One turning vector, and how many ticks it has turned:
The counts run from 0 to 148.
[-10.0   7.6  21.5  -1.9 -11.5  -9.5  14.7 -18.4   0.9   4.1 -21.2  15.8
 -39.5   0.2  -3.4  -4.0 -18.4 -14.6 -13.6  -9.7 -15.8  21.0  49.6   3.7
  16.7  -0.1   8.3   3.5  -9.1 -20.5  -4.8  -2.9  13.0  -5.4  25.6   5.1
  32.6 -16.1 -27.1 -26.4 -19.1 -34.5  10.1  -7.9   0.4  25.2  27.2]
94
[ -2.8 -14.1  10.2   7.0  12.6   4.1  -5.4  42.3 -26.8 -11.2   0.0  14.5
   0.7 -53.7   4.3  -6.5  23.4 -31.4   7.5   5.0   6.4   6.3   6.9 -13.8
  -0.7 -18.8  19.0   1.3  25.2  -4.0   8.8  -3.1   4.2  -0.7  25.7 -13.6
  -6.1   5.2  -1.3  42.2  10.5  42.1  15.5  -4.1 -23.3  -3.4  10.3]
118
[  7.1 -31.9  -4.1  -5.3 -13.8 -17.8   6.1   3.1  10.8  -5.8  11.4  26.1
  40.3  -2.1  -2.8 -22.8  36.0   7.0   9.7  -4.9  -9.3  -5.7  25.0  -2.2
   2.1  -6.8   5.6   1.8 -20.2  38.6  12.8   4.7   3.6  19.4  30.8 -11.3
  28.1   5.8 -16.4 -47.2  15.7 -22.3  -0.1 -17.4   9.2  11.7   4.3]
145
[ -1.1 -22.3  -8.7   4.6  -8.3  25.2   6.3 -21.8  14.9  14.1 -19.2  41.5
  -5.1 -28.1  29.6 -28.1 -17.3 -21.6  29.0  -6.4  -6.9  15.2  33.8  30.6
 -11.4 -16.1  10.9 -24.8  -9.8   6.2  -2.5  -3.2   3.5   0.5  12.6   8.5
  28.8  -7.3 -15.3  -6.8 -12.6 -20.9  10.6   1.4  14.4   4.7  14.9]
33
[  4.1  -8.3 -25.8  -1.0   5.6   2.8   7.0 -13.7 -29.7 -19.7 -15.4  36.9
 -29.9 -15.8   1.4  -5.9  -7.8  -2.0   6.7   8.4   5.9 -25.5   5.2 -27.2
   6.9 -21.0  18.6  -1.3 -27.0  -4.8 -23.6  -4.7  -0.6 -17.3   6.3  -4.5
  29.0  14.7   0.3  21.9  14.6   4.5   5.7 -25.4 -20.6  25.5  47.0]
126
[ 26.0 -22.5  18.3   3.4  -1.9  19.5  18.8   9.3  -5.7  12.9 -12.1  25.1
  -0.7   0.4 -20.9 -18.2  -3.8  -7.5  -1.0  11.0 -41.4  23.7  29.5 -14.1
  -2.1 -38.1   4.9  18.7  10.3  29.7  -1.7   4.9   9.7 -35.0   1.1  17.3
 -14.5   5.9 -40.8  14.2 -23.6 -13.3  -4.7  -9.8   3.0   7.8   2.2]
0
[ 21.2 -22.1 -18.8  11.8  -6.9   0.7  -3.0  -8.5 -28.0 -12.7 -14.7  -2.4
 -10.1 -16.9 -20.5 -28.8  10.4 -23.9   9.8   5.6 -23.5 -40.7  18.5  22.9
   9.7   6.1  17.5  16.1  16.8  25.3   4.6  17.4  22.1   9.8  12.0 -12.2
 -24.3  -8.3 -33.2  -2.6  24.4  -9.9  -6.6   4.8  12.1  25.3   4.7]
75
[-27.8 -14.0  27.8 -16.9 -18.3   0.9  -2.0 -15.7 -19.6  -3.8  -7.4  -2.9
  27.7 -28.1   0.6  -1.6  22.6 -25.7 -11.8 -31.5   2.8  -2.8  18.5  10.1
  14.0  -5.7  34.1  19.4 -15.6   5.4  -8.0  -7.6 -13.8  12.0  44.4 -12.1
  28.7  13.2  16.4 -14.2  12.6  -5.0  -4.7  -2.3  -3.2  -1.3  33.8]
86
[ -6.0  -0.9   7.8  -7.3   5.1  17.0  -2.7  -8.4 -37.8   4.7 -28.9  17.1
 -13.6 -23.3  22.7 -20.0  11.4 -26.1  18.6 -33.5  19.7  14.4  -1.4  16.5
  27.9 -10.5  27.7 -15.5 -40.6 -12.5  11.7  12.7 -26.6  19.3   6.4  16.1
  28.5  -6.3 -18.3   1.1   0.1  -2.6   3.8   0.3  21.2  13.7   5.8]
27
[  6.8 -28.0  -1.6   4.5  -6.4  -7.2 -14.9   4.0  -9.0   5.5  14.0  28.1
  40.9  11.2   5.6 -17.8  19.3  10.5  21.9  -7.1 -19.0 -11.0   7.5  -2.7
  10.2 -19.2  10.4  -1.7 -33.1  36.5  33.0  21.1  -2.6  10.6  16.6  -8.7
  14.7   6.1 -23.9 -35.9   0.4 -31.9 -12.3 -32.0  19.7   8.8   1.6]
143
[ -9.5  -3.5  29.5   4.3  17.3   4.4  -5.0  15.3 -10.0   5.3  29.0  19.5
 -16.4  -1.5  15.1  -8.5 -21.3 -23.7   6.4 -29.2  -3.1 -35.6  11.5   5.5
  27.4 -20.2  31.5  22.2   2.8 -30.3  31.1 -20.3   7.5  -8.7  44.8  -3.1
   8.2   4.7 -22.6  -8.6   3.5  14.3  -5.4  -1.0  14.0  -4.1  -2.8]
19
[ 15.1 -25.1 -22.0   6.4   2.0  -1.6  -3.4  -5.9 -30.3 -23.1 -11.8  -0.1
  -7.7 -19.4 -13.4 -26.3  13.2 -28.5  10.8  10.8 -14.0 -41.5  14.3  23.3
  10.9  -0.7  18.9   5.0  13.5  37.8  -7.5  18.7  17.8  15.2   9.8 -15.0
 -15.4 -10.1 -36.7  -4.2  19.1   0.4  -6.5  15.0  11.9  16.9   8.0]
74
[ -2.5  -8.5  27.6  32.8   3.2  12.2  -9.0  22.6   2.3  -5.3  21.9  13.8
  14.7 -13.4   6.7   6.5   3.3   5.8  -1.4  14.8  -5.1   3.3  18.0 -16.2
 -33.0 -15.9  -3.2  23.8 -16.1  -8.3  -5.5 -10.7  23.5 -40.2  45.1  -9.6
  44.6   1.4  22.7  -6.0   3.6  -2.9  -7.2 -28.0 -27.3  11.1   0.6]
51
[ 12.1 -28.5   3.5 -21.0   4.7   0.6  15.2  13.6 -21.8  30.6   6.8  22.5
   0.9   5.3 -17.9 -19.3  11.9  10.9   1.0   0.0 -30.4   3.3  25.5 -35.7
   5.2 -11.6   4.0  20.9  29.7  38.2 -22.5 -14.8  -4.4 -18.7  30.3  -7.3
 -25.2  14.4 -17.4   2.0  12.0  -8.8   7.3  -1.6 -27.9  15.5  -1.5]
4
[-18.8 -23.1  15.3  30.6   9.6   4.3 -19.8  15.5  -9.7 -23.3   2.6  15.7
  13.3  -1.6   9.7   5.0  15.5  -7.9   7.6  26.7 -20.8  15.3   2.8 -33.8
 -14.2 -15.2   2.5 -20.6  -7.4  18.0   7.2   2.5  -4.6   0.8  21.4 -19.2
  28.1  10.6  16.7  -5.7  -4.2 -20.4  -0.8 -42.9 -25.1  30.4  30.7]
47
[ 17.6 -33.7 -11.6  -2.8  10.6  15.5 -12.1   2.6 -33.0  -6.2  -6.4   1.0
   3.6 -19.0  -0.8 -33.4   2.9 -25.8  21.7  13.2  -3.7 -39.9   3.8  31.8
   4.5 -17.8  16.4   7.7  -5.0  47.0 -21.1  13.3   9.0  -6.3   7.2  -8.4
 -12.0  -7.5 -34.0  -6.3   8.1  13.4 -18.1  24.8  12.0  -0.5  -7.7]
72
[ -1.0  -5.7   4.5   2.4   5.2   3.9   1.0  37.3 -40.7 -16.6  -7.4  11.1
  -2.7 -54.9  -5.4  -5.3  29.6 -28.1  -0.1   2.3  10.7   4.6   4.0 -19.4
   1.3  -8.2  19.9   2.3  20.0 -10.1   4.5   1.1   7.7  -0.1  24.9 -14.5
   1.0   1.8   0.9  41.7  18.5  37.0  17.1  -6.6 -33.3   9.5  14.2]
119
[ -6.3 -25.0  18.1  10.4  26.6  25.8 -10.1  30.6 -35.4   3.3 -16.3  -6.6
   1.7   2.6  25.7 -25.7  23.7 -14.9  15.5   9.7  -1.7  34.5   0.5   2.3
   1.6   1.3  -1.8 -33.0  -4.3  24.6  -9.5  14.3 -20.2  10.3  14.2  12.8
  21.4 -17.1  -8.9 -26.9  -9.6 -10.2   0.3  10.2 -15.0  31.8 -26.6]
105
[ -4.5  -7.4  20.7  -4.0  10.1   6.5  -7.9  16.6 -34.7  47.8   0.8   3.2
 -18.0  -1.8  22.2 -28.1  19.2   9.2  19.4 -16.4   2.0  33.3  26.8  -6.4
   5.2  15.4 -11.5 -20.2  16.0   8.3  -2.1  -5.7  -8.4  -7.5  27.7   5.8
  14.7 -13.0  -8.4 -30.4  -4.9 -23.5   2.6   8.6 -28.8  15.9 -31.9]
102
[-10.6  -6.5  23.3 -19.1   9.0 -15.3  -1.2  19.9 -20.8  -1.9  20.7  18.1
  -8.1 -21.7  13.7 -12.7   1.1 -36.4   4.9 -35.3  17.6 -26.0  12.1  -4.8
  38.1 -13.6  28.4  -0.2   6.8 -30.8  22.7 -12.4  -0.5   8.4  38.3  -2.6
  17.9   5.2 -28.6 -11.1   5.4  16.4   8.5  13.4   3.8 -12.9   5.6]
21
[ 25.6 -30.8 -15.8 -28.3  12.4   3.8  13.8  10.8 -24.1  11.9   5.3  40.7
   3.2  -9.6   6.8 -43.1  10.0  12.2  29.1  -0.2   3.9 -15.0  -9.9 -18.5
   4.7 -36.2   2.3  -4.3 -17.2  20.2 -16.2  -6.4   1.8 -18.9   0.3  11.7
  10.1  17.5 -35.8 -19.8  -2.1  17.3   0.1   6.4 -17.4   3.0   5.3]
66
[  5.5  -8.9  -7.9 -20.1   8.0   3.8  -1.6 -19.7 -17.6  -4.3   6.6  19.1
   4.0 -22.1  -3.9 -10.6 -18.6  -7.3   1.1  13.9  13.3 -42.4  43.1   0.4
  17.8  -9.9  13.7 -22.5 -14.2   6.6 -15.7   5.4  13.7 -42.4  13.5 -10.3
  31.4  -5.6 -29.7   8.7  10.9  -8.8 -20.4  21.3 -21.4 -13.7  17.2]
132
[ -7.3 -18.1  -1.2  -0.6 -13.6   0.1   7.1 -20.7  -7.7 -10.1  14.0  16.6
  12.6  -9.8 -15.0  -9.5  12.9 -13.4   7.4 -26.1 -28.4 -26.2  21.9 -16.0
  25.4 -12.9  31.7  11.4  16.7  12.8  35.0 -15.1  -6.2  19.6  39.7 -19.9
  -8.0  22.7  -8.2   6.2  31.4 -17.8  -6.4 -18.6   6.2   8.0  24.1]
81
[ -3.7   2.2  17.4  -7.0   1.8  18.2  -6.0  -3.7 -45.5  18.9 -22.0  13.0
  -9.8 -26.0  23.5 -21.1  10.3 -22.5  18.9 -47.1  17.2   7.4  -2.8  21.3
  24.2  -5.9  28.5  -1.1 -35.3 -24.9  17.0  12.2 -21.2  13.2   9.7  16.1
  22.5  -6.8 -10.9   0.0  -2.3   1.5   0.7   2.3  15.6   7.2   1.3]
26
[  5.2 -16.0  -5.9 -13.6   0.2  16.1  -9.7 -19.5 -14.0   7.5   5.0  36.1
   4.3 -19.6   8.8 -16.1 -30.9  -7.2   4.4   9.0   6.5 -41.0  20.0   4.9
  -6.6 -22.4  15.6  -1.0 -21.2  -6.5 -18.0   3.0  17.9 -49.9  10.2  -2.3
  38.2   6.9 -11.6   4.1  -7.5  -0.4 -18.2   6.0 -20.1 -13.7  31.8]
130
[ -4.7 -14.8  24.0   2.3  15.5  18.2 -14.3  24.2 -38.4  45.7  -7.4   0.6
  -5.8  -2.8  23.3 -28.0  18.5   1.8  22.3  -9.9  -0.1  35.1   8.9   3.5
  -2.3  14.7  -6.2 -19.3   5.5  13.6  -0.8   2.9 -12.7  -2.5  18.0   7.6
  21.0 -16.8  -2.6 -30.8 -14.6 -16.8  -3.8  10.7 -23.7  15.3 -34.8]
103
[ -1.6  10.3  11.8 -12.7  -4.3  -1.0   2.1  -0.1 -48.3  23.9  -8.5   9.9
 -19.0 -28.5  12.7 -23.7  19.7 -12.0  10.0 -48.7  21.7  -6.1   9.1  10.8
  25.0  13.7  26.3  15.8 -13.2 -38.1  21.1  -0.6  -7.1   6.6  29.4   8.4
  20.2  -5.3 -11.8  -3.2  18.0   2.7   4.2   7.1  -0.4   5.7 -14.3]
24
[-11.3  -5.1  31.7  -9.4  16.4  -2.9  -5.4  18.5 -17.2   3.9  26.8  18.8
  -9.8 -12.1  19.0 -12.2 -11.0 -29.9   9.2 -33.8   7.6 -32.2   7.9   0.8
  32.7 -21.0  27.2  11.6   5.9 -23.9  25.8 -18.5   5.0   0.3  42.7  -4.7
   9.4   7.8 -25.9  -7.0   1.1  17.8   1.9   9.1  10.1 -12.9   3.7]
20
[ 13.4  -2.4  -2.0  -9.8  -3.8  -8.3 -35.6  -5.5 -51.2  28.2   8.1  10.7
  -7.7 -18.1  -2.3 -12.8 -13.2   1.3   8.1   2.7  10.1 -37.7  37.9   8.7
  16.6   9.0   9.5  -2.4  -6.3  15.9   9.5  28.8  18.8 -35.2   5.4 -14.7
   7.1 -16.2 -35.2   8.9   2.6 -21.5 -22.3   4.1 -11.4 -13.5  -6.0]
135
[  7.7 -25.5  -3.4  -1.6 -18.7 -15.0  12.4   2.8  11.7  -2.9  12.1  16.6
  33.5 -11.9  -9.9 -20.1  37.8  10.2  12.2  -8.4 -10.4  -0.9  32.6   8.2
  -4.8   0.5   6.7  16.1 -23.2  33.7   9.0  -5.5  10.1  12.6  42.2 -15.5
  25.8  -0.8  -8.7 -44.5  23.4 -20.1   0.3 -17.9   7.6  10.3  -7.5]
146
[ -5.7   6.9  26.8   0.8  -5.0   7.5  10.7  -7.3   4.0  33.4  -3.8  20.9
 -34.1   7.9   9.4  -4.0 -28.2  -0.2   6.1 -14.5 -23.8  26.1  45.0   1.9
  18.9  -7.3   2.0  -2.3  -7.4 -18.0  13.0 -11.3   9.8 -25.5  30.2   8.2
  26.3 -15.2 -25.2 -16.4 -27.8 -30.2  -1.0  -5.5  -3.5   9.3   5.4]
96
[ 18.3   8.7  27.9   7.2   8.2  -8.6  -8.8  42.8 -41.1   6.4  -5.8   3.6
 -18.8 -24.9 -12.3  -2.4  10.5  -5.5  -6.3  11.7   7.1   6.8   9.5 -16.1
   2.4 -20.4  -1.3  27.3 -19.5 -20.7  -0.4  24.8  28.5 -43.3   6.5   9.3
  15.7 -17.9 -33.6   8.3 -22.3  20.5   2.8 -14.4 -17.4   8.7  -1.0]
58
[ -9.9 -23.8   9.6   6.9  -4.8  11.3 -30.3   6.5 -16.6  28.9  -2.7   7.2
   2.9 -38.9  16.5 -11.1  -1.9 -25.5  23.0   7.5 -14.8  24.4  41.1  19.9
  -8.7   4.6   6.7 -31.1  30.1  32.7  16.6   9.8   6.0  -4.9  12.8 -23.2
  -0.1 -16.2  -6.6  16.1 -17.3 -18.5   1.2   1.0 -19.7 -11.2   0.9]
39
[ 21.6 -18.7 -10.5  16.9 -12.7   8.7  -8.6 -12.3 -25.8  -2.7 -11.3   6.5
  -7.9 -13.8 -16.9 -28.8   3.4 -22.1   8.7  -4.6 -33.7 -42.1  12.8  20.6
   3.5   3.3  24.2  25.3  18.6  12.3  20.7  17.6  19.9   7.1  14.8 -12.0
 -25.4  -8.0 -29.5   1.6  20.3 -12.5  -8.8  -3.9  12.2  22.6   7.0]
76
[ -0.1  -9.5  -4.2   6.9   9.2  22.5  -6.2   3.6 -42.7 -16.4 -22.1  27.7
 -13.7 -23.4   3.2   0.0  -2.0 -15.6  10.2   3.6  -1.9 -10.7 -20.7 -16.3
   7.3 -29.9  30.0   6.7 -33.8  -4.3  -9.0   9.1 -11.6 -18.3   0.8  -0.1
  17.9   9.5   3.3  35.9   2.5  18.9  -1.7 -26.7 -19.6  15.9  43.6]
124
[ -3.9 -22.8   7.6  21.2  34.0  21.3  -1.7  27.0 -29.9  -7.6 -16.3  -3.1
  -5.8   6.4  22.6 -22.9  22.7 -13.2  17.2  12.5   2.6  30.9   5.2  -2.7
   3.4   2.0  -3.6 -35.5  -2.6  27.7 -12.9  11.4 -17.7  18.0  15.8   9.9
  20.4 -16.8 -10.1 -20.7   3.9 -13.8   1.6   1.4  -9.0  40.6 -25.4]
106
[-18.8   7.0  27.5   6.6 -19.4   2.9  -8.8 -21.0 -32.9   7.1 -15.9 -10.2
 -19.3 -12.4   0.2  15.0   1.9 -14.0  -9.6 -26.7   4.5   8.2  29.9  22.7
  19.4   3.4  24.9  34.4 -37.2   7.8 -13.2  -6.8  -4.6   0.6  38.7 -14.5
  31.0  -6.5  16.0  -5.6   6.3 -21.9  -9.5 -15.8  13.3  17.3  14.6]
89
[ 13.8 -19.5  -0.8  34.8  20.5  19.3  27.4  30.6  16.0 -29.5   8.9  23.7
   1.8 -22.2   9.0 -23.4  11.5 -20.5   8.9  20.0 -11.4   2.1  20.1 -10.6
 -17.1 -14.4   3.9 -11.2  30.5  -6.8   4.8 -10.8  19.4   4.0  35.6  -3.1
  12.2  -1.7  -8.7  14.4  21.3   9.1  16.3  -5.1  -8.0  27.9  -9.3]
113
[  9.4  -6.4   4.9  32.3  16.5  22.5  10.4  32.6   2.1  -3.4  21.5  19.4
  -7.2 -31.9   7.1  -8.6   7.3 -12.8  17.9   5.6  -7.9   3.1  21.1  -6.4
 -15.9 -14.8  13.9  10.7  30.9  -2.4  16.4 -19.9  18.5 -13.1  44.0 -14.2
  -1.9  -2.1  -0.9  36.8  24.8  21.7   5.8  -9.2  -6.7  10.2 -23.6]
115
[  3.4 -16.5  15.4  17.2  11.7  15.1  -4.7  44.4 -18.9  -6.9   9.9  19.0
   0.3 -49.7  10.6  -5.4  15.4 -27.6  15.5   5.2   4.5   6.9   7.0  -7.9
  -6.2 -26.1  18.4   6.1  26.1  -0.3  13.3  -8.3   8.2 -11.9  30.5 -17.3
  -7.9   4.1  -0.5  42.5   6.0  40.0  14.7  -4.8 -14.7  -3.1  -3.5]
117
[ -5.2 -16.1   4.3  10.3  -5.4  12.5 -21.4  -4.9  -8.2  35.5   0.6  10.7
  -9.9 -37.6  17.1  -6.8  -7.7 -15.2  29.2   5.7 -11.5  25.6  49.6  24.5
  -5.6   5.8   5.8 -27.2  28.3  32.8  15.4  -1.5   9.1  -8.1  20.3 -27.1
  -0.5 -14.3  -0.8  21.4  -5.4 -21.6   0.4   0.4 -12.7  -9.1 -11.1]
38
[  9.4 -32.1   4.8  43.6  22.5  21.8  -0.9  39.7   9.9 -21.8  -2.3  26.5
   4.0 -12.5  23.3 -24.3   3.2 -25.0  19.4  25.3 -15.2   5.0   4.9   1.3
 -32.9 -25.4  -2.9  -9.8  18.5   3.7   3.3  -0.6  15.4   8.0  24.2   5.3
   9.5  -6.0  -8.8 -11.8  -3.8   6.2  16.0 -12.2   5.2  32.3  -7.9]
111
[ -9.2 -13.9  34.9  22.4  10.7  15.0  -8.1  27.9   1.5 -14.1  21.9   6.2
  21.7 -16.7   7.1   6.1   3.3  -6.2  -3.1  18.6   4.9   5.9  17.9 -11.0
 -22.8 -26.1   3.0  15.9 -18.0  -5.0 -10.8  -9.8  21.1 -43.0  40.5 -11.1
  44.8  -0.3   9.0  -4.7  -6.3   9.3 -10.2 -16.8 -23.6   4.9   2.8]
52
[ 30.5  10.3  -4.4  -6.7  20.0   1.0  28.6  12.5 -33.6   2.6  -6.9  25.8
 -27.3  -0.7 -17.2 -19.0  12.7  20.4   9.7   1.6  -5.0   3.6   1.8 -37.8
  30.4 -23.8   1.3   3.0 -29.1 -10.7   5.1   8.9   6.1 -28.0   4.7  15.4
   6.6  -0.3 -45.2   6.4   5.8   7.6  -1.0 -16.8 -22.0  28.6  -4.5]
62
[-13.7 -17.5   5.8  21.3  -7.3  13.2 -10.8   2.5 -28.2   3.3 -17.3 -11.2
   3.9 -22.7  -5.0  -2.2  23.2 -13.7   4.2  14.9 -23.3  26.0  28.9  -8.1
   2.2  29.8   4.2 -33.4  23.3  17.5  21.2  22.4  -2.8   9.8  16.3 -20.4
   4.0 -16.8   7.1  13.9   8.3 -27.0  -1.4 -10.5 -39.1  23.0  12.6]
42
[ -5.0 -19.6  26.4   8.1  19.4  24.9 -15.0  29.1 -38.1  27.9 -12.6  -3.9
   0.3  -1.6  29.0 -26.9  17.8  -7.2  23.4  -4.8  -1.3  36.6   2.1   4.8
  -4.0   6.4  -3.6 -28.1  -3.2  16.8  -5.1  13.3 -16.7   1.7  14.9  12.0
  18.7 -16.6  -5.1 -25.4 -15.5 -11.3  -3.3  10.4 -23.7  20.6 -29.5]
104
[ -7.9 -13.6   3.3  -2.6 -20.0  -6.2  -1.0 -19.0 -14.6   5.5  20.5  16.1
   9.3  -9.8  -6.7  -9.5  14.2 -10.2   7.8 -35.1 -21.0 -21.8  20.5 -11.5
  21.0  -7.5  31.6  26.0  18.1  10.1  28.7 -21.9  -3.8  13.2  43.3 -24.2
  -4.5  25.9  -0.1   3.4  29.0 -20.5  -2.7 -22.0   3.0   5.5  17.2]
82
[  1.9   0.8 -20.5  -0.1   2.0   0.1   7.8 -24.7 -23.9   1.8 -32.0  26.3
 -35.5 -23.0  22.3 -23.4   7.4 -16.8  23.7 -22.7  18.0  10.6  19.8  12.3
  22.1  -2.6  17.3 -18.3 -34.6   1.1  -6.1   1.6 -14.4  28.4   5.7   8.3
  31.3  -0.7 -15.7  -7.9   9.8 -21.0  13.0 -12.8  25.4  31.7  11.7]
29
